A single turn carries every row of the set below to another of its rows. Some are shown first; where does it send the rows asked next?
nasi: [ 11   3   6  10  -3 -14  -4  -6  -4   3  -5  -5   2  -7 -12   3 -16   0
  11  -7  10  -9  16  -3  -9 -12  10  -9  -5  -2   1]
nobo: [  8   5  12   8  -8 -11 -11   3  17   2  -8  -4   5  -3 -16  -2   0   0
  18  -8  -4  -7   7   4   5  -3  -4  -3  -8   9  -9]
vapaf: [  5   3   0   7  -5  -5  -9   2   7   9  -5  -1   4   1  -5   0  -1 -11
  10   5   1  -2   7   3  15   3   3  -4  -8  12 -11]
sunok: [  9   7   6   7 -10  -2  -4   0  -2   7  -8   1 -14   8  -8  -2 -10 -11
  10   0  -5  -4   8  -1  -6  -4   2 -10   4  11  -5]
rogi: [ -7   5   3 -10  -2  -3 -22 -10   5   5  -6   0   0   3   1  -2 -10   3
   7   5   4   0  14 -15  -1  -4   4  -4  -5   4  -3]
binu: [  9   4   1   7  -7 -25   2 -10  15  10  -7   1  -6  -4  -7   9  -2   2
   6  -2  11   2  21  -2  -2   4   4   8  -6  -1 -12]
Ravup: [  9   3   5   6  -5 -18  -2   5  12  -5 -16   6   8  -6  -1  -6  -4  -3
   3   3   0   2   3  -8  -2 -12   6 -17  -1   6  -6]
gef: [ 10   7   8   7 -11  -7 -10  -7   4 -17 -11   6   0   2   2   2   3  -1
   4  -2   0  -7   5   0 -12  -1   3   5  11   2  -7]
Gubuv: [  0  -2  10  -1  11  -8 -10   6   6   7  -2   0  -1   3  -1   5  -5   5
   6   1  12  -9  12 -12  -4   0  -7  19  -2   1  -9]
Luku: [  4  -1   3   0  -1 -13 -12   4  16  -1 -10   1 -10  -4   2   2 -10 -13
  -7  -9  12  -1  19  -4 -13   7   6   8 -13   3 -14]
muluv: [  8  -1  11   8  -6  -6  -9   4  21  -1   4  10 -17   3  -9   5  -1  -8
   6   8   5   1  16  -7  -2   4   1 -13  -9  -2  -7]
vusal: [ 12   0   3   7  -3 -12  -5   2   3  -6 -10  -2 -18   9  -1   2  10 -10
   7  -2  -1  -4   1 -21  -1  -6   0  -4 -12   5  -5]
mek: [  4   6   6   0   4 -12 -15  -5  13 -13  -1  -3  -1  -5  -9   3   6   6
   5  -6  11  -2  26  -4  -5  -4   4   6 -19  -1 -13]
kuni: [ 13  14  -3   0   4 -12  -4 -10   1  -2 -11 -17  -5   0   4   5   1  -3
   5 -12   4  -4  14  -1  -7 -11   1   8  -3   4 -12]
gen: [  8  11   0   2 -14 -10   2   2  16  -8  -2  -1  -2   5   3  -4   3  -4
   9   5   6  -9  11  12 -10  -7  -3   3  -5  12  -7]
lag: [  6   0  -4   9   6  -7  -7   6  14  -7 -16  10  -8   7   7   5   1   3
   0  -2  15  -4   7   1 -16   3  -5  -7 -11  -5  -4]
vaz: [ -1  -9  19   3  -6  -5  -8   9   8  -6  -6  -7  -6   2   8   6   8 -11
   5   7   9 -12  11  -6  -6   0   2  -3  -4  -3  -7]
poba: [  8  -5   4   8  -3 -13  -5   1  15  11  -7 -14   1   6   0  13  -3   3
  10  -9  12 -11  10  -3  -8 -12  -3 -10  -1  -2   1]
sof: [  4   2  13   1  -2 -12 -11   3  14   8   3  -2  -9  -1   9   5  -6   7
  18   9   6 -14  21 -10  -1  -5  -5  -3  -8   6 -10]
suk: [  1   0  10   8  15  -6 -17  -5   3  -1  -5  -1 -14  -1  -5  13  -6   1
  13  -5   6   0  18 -12  -5  -6   8 -10  -3  -5  -9]
ludir: [  9  -2   1  11  -4  -8 -11  -9  11   7  -6 -17   2   2   1   1  -1  -6
  13  -9   8 -14   9  -7  -8  -9   4 -13   4  -4  -9]
rad: [  0   1   1   7  11  -6  -3   1  21  -7  -8  10 -11   5  -1   7   1  -3
  -5   0  10   1  14   5 -10   2  -8   0 -12   4   2]
robug: [  5   9 -12   5   3 -13  -2  -1  11  -3  -8  -3  -4 -11   0   3 -13   6
   9  -2   7   7  14  -4  -7  -6   1   0   4   0   5]
nav: [  6   0  11   6   0 -14   0  13   3 -13  -2   4   5  -7 -11  -5  -3 -15
   6  -8   1  -3  17   4 -10  -6  -5   2  -2   3  -7]
domu: [  5  -3   8  -4  -4  -7 -13   1  -1  -9 -16  10  -3   2  -3  -5  12   2
   3   6   7  -7  17  -3 -16  -5  -5  -9  -9   7   1]
nitos: [ 10   0   6   7  -3 -10 -17   5  11 -13  -5   3 -21   5  -1   2 -13  -5
   2  -2   4  -8  -3 -13  -4  -4   0  -3  -7  -1  -7]
sido: [ 15   4   4  -3   7 -11  -3  -1  10  -8 -11   9  -4   3  -6  -7   5  -9
 -10 -10   6  -4  14  -5  -2  -5 -14 -10 -13  -1  -6]
diziz: [ -2  13  -2   4  -5 -11  -5  -3   7   4 -18  12   1  -2   2  -2  -5   0
  -5  -4   6  -7  15  -8  -5 -14   1  10 -11  -9  -9]
Fad: [  9   4   8  -5   2 -12  -7   4  10 -13   0   4  -3   0  -6   4  13  -2
 -10  -6  -1   1  16   2  -3   0 -12  -9  -8   4  -4]
sepo: [ -5   1   2   6   6  -9 -13   8  12  11  -1  -3 -12 -13  -5   6  -2   0
  11   4   3  -6  25  -7   1 -12   1  -4 -12   7  -3]
Bakit: [  3   7  -2   6  -3 -12   5   1  11   9  -5  -8   8  -1  -1  14   4   3
   2   0   0   2  24   0  -7  -6   3   2  -5   1 -17]
Gekon: [ 16   7   3   4   4 -12  -1   3   4 -16 -13  14  -3  -1   7   8  -2   1
   9  -7   2   1  10   1  -3 -13   5  -2   5   4  -9]
Desa: [ 19   0   5  -1   0  -9 -15  -9  11  19  -4  -3   5   7  -3   2  -8  -8
   3  -8   9  -4  18  -9  -3   2  -5  -4  -3   5  -6]
Beku: [  2  -7   1  -5  -2  -6 -13   7   3 -10  -7   3  -8  12  -3  -1   9   4
   2  10   8  -1  15   2  -9   2  -6   0 -11  10  -4]
pimas: [  5   3  11   1   7 -14  -4  -9  11 -12  -4   1 -10   0  -9  -6  -4   1
  -3  -6   3  -4  19 -19 -17 -11   0   6  -1   2 -10]
lobub: [ -1   9   8   0   7  -2 -11  -3   8   4 -12  14 -12   4  -4  -6   2   3
   1 -10   2  -3  14 -13 -17  -7   8   5  -6   6 -12]
Disuf: [  4   6   0   6 -10  -3  -1  -1   9  -1  -5 -11   1   6  -9   3   0  -3
   5  -7  -7   0  10 -15   6  -5  -9 -10   0  -7  -1]
rupu: [  5  -1   9   1  -6 -16   4  -1  14   1 -14   3  -2  -6  -3  13  -7  -3
  -5  -8   8  -6  11   1   3  -3  -1   8   5  13   2]
Nit: [ 19   6   1   1  -4  -3 -18  -9   5  16  -6  -2  -4  -2  -1   0 -16 -10
   7  -2   6  -9  17  -7  -8  -8   2   0  -3  -5  -7]
mivet: [  6  -8   7   3  -5 -17 -16  12  11   0  -4  -2   1   0 -10  11  -1  -5
   9  -8  -4  -4   7 -14  -5   4  -8  -6   0  12  -7]
Dokit: [ 11   0   5   5  -2 -13 -15  -1  -4  10  -5   2   2  -7 -11   3  -9   3
  14  -7  14  -9  18   3  -4  -8   0   0  -2   4   8]
Gisol: [  7  -2  -2  15   1  -7 -15   6   8  -1 -11   2  -3  -3   5  -7   6   0
   9   4   4  -6  17 -27  -3  -1  -3  -4  -6  -4  -8]

domu turns into Desa
robug turns into nav
Now these:
pimas turns into Bakit
Gisol turns into Gubuv
binu turns into Gekon
sunok turns into muluv
nasi turns into Fad

